In the rows, 128 means zero.
One turn moves each row of this set onto another row. After a few examples, where does it send each row asked below?
q288: [136 135 105 133  96 111 114 143 111 145 127 141 135 108 136 126 144 167]
q819: [107 184 138 130  89 163 145 141 151 118 139 116 132 150 103 110 147 148]
q76: [152 150 135 154  90 156  99 138 143 120 119 103 126 129 156 117 139 141]
q891: [150 135 132 153 109 128 135 109 152 122 116 129 107 123 137 136 146 154]
q572: [108 159 156 151 106 126 153 170 153 131 143 123 102 110 101 101 112 166]
q488: [138 129 108 130 111 149 138 164 112 109 135  78  94 135 128 108 132 167]
q886: [122 155 133 120 134 110 173 131 150 123 140 115 141 123 111 134 145 144]
q516: [138 149 147 132 110 156 151 139 145 122 126 117  96 131 115 102 173 158]
q874: [125 149 119 150 125  97 128 136 132 128 153 148 157 133 146 119 112 137]
q372: [137 146 125 156 100 119 117 143 121 148 139 156 155 153 124 116 113 158]
q704: [129 145  90 109 107 151 129 174 135 136 144 122 128 133 141  87 101 141]
q333: [125 151 138 135 129 140 166 173 114 111 145 105 105 139  91 123 120 171]
q400: [100 143 112 131 105 134 144 156 105 109 149 115 115 171 121 124 136 179]
q426: [141 190 128 133 113 128 133 129  97 131 130  96 110 124 121 136 108 153]
q697: [121 148 107 123 116 142 108 176 123 113 150 103 111 141 122  94  86 157]
q42: [133 138 113 131 120 145 116 147  90 121 128 143 131 134 122 121 162 164]
q47: [147 182 100 143 108 149 114 151 102 143 125 102 119 127 144 126 133 168]
q934: [117 149 165 154 126 125 138 135 161 110 146 110 158 114 136 112 106 146]
q915: [143 158 120 161 101 141 112 151 141 142 104  86 132 116 139 126 111 142]
q637: [124 125 120 127 107 150 147 155 159 112 124 117  94 118 158 127 149 166]
q747: [109 148 131 150 123 141 166 181 146 116 141 117 159 116 130 125 154 149]
q850: [144 142 120  94 127 126 134 148 142 135 139 129 114  88 144 120 120 159]
q13: [140 165  96 106 106 134 127 150 127 135 140 139 114 112 131 134  91 163]
q159: [106 158 150 154 113 145 138 150 117 100 161 119 132 150 117  83  99 148]
q613: [110 157 139 165 116 154 138 173 111 100 153 114 142 134 119  89 100 146]
q163: [115 173 133 147 121 102 153 121 152 134 139 111 109 137 140 144 119 168]
q416: [117 165 150 138 110 130 138 133 160 115 154 113 171 119 128 112 104 138]
q105: [114 143 148 152 109 159 109 147 160 115 130 121 131 112 128  73 137 147]
q395: [108 138 138 144 118 168 121 146 154  96 130 108 138 124 135  81 142 139]
q527: [127 157 104 121 142 110 154 131 128 125 166 126 131 156 124 125 112 167]

q637 turns into q400
q105 turns into q613
q42 turns into q426
And these:
q516 turns into q333
q915 turns into q704
q819 turns into q572
q934 turns into q395
q527 turns into q891
q47 turns into q13
q76 turns into q697

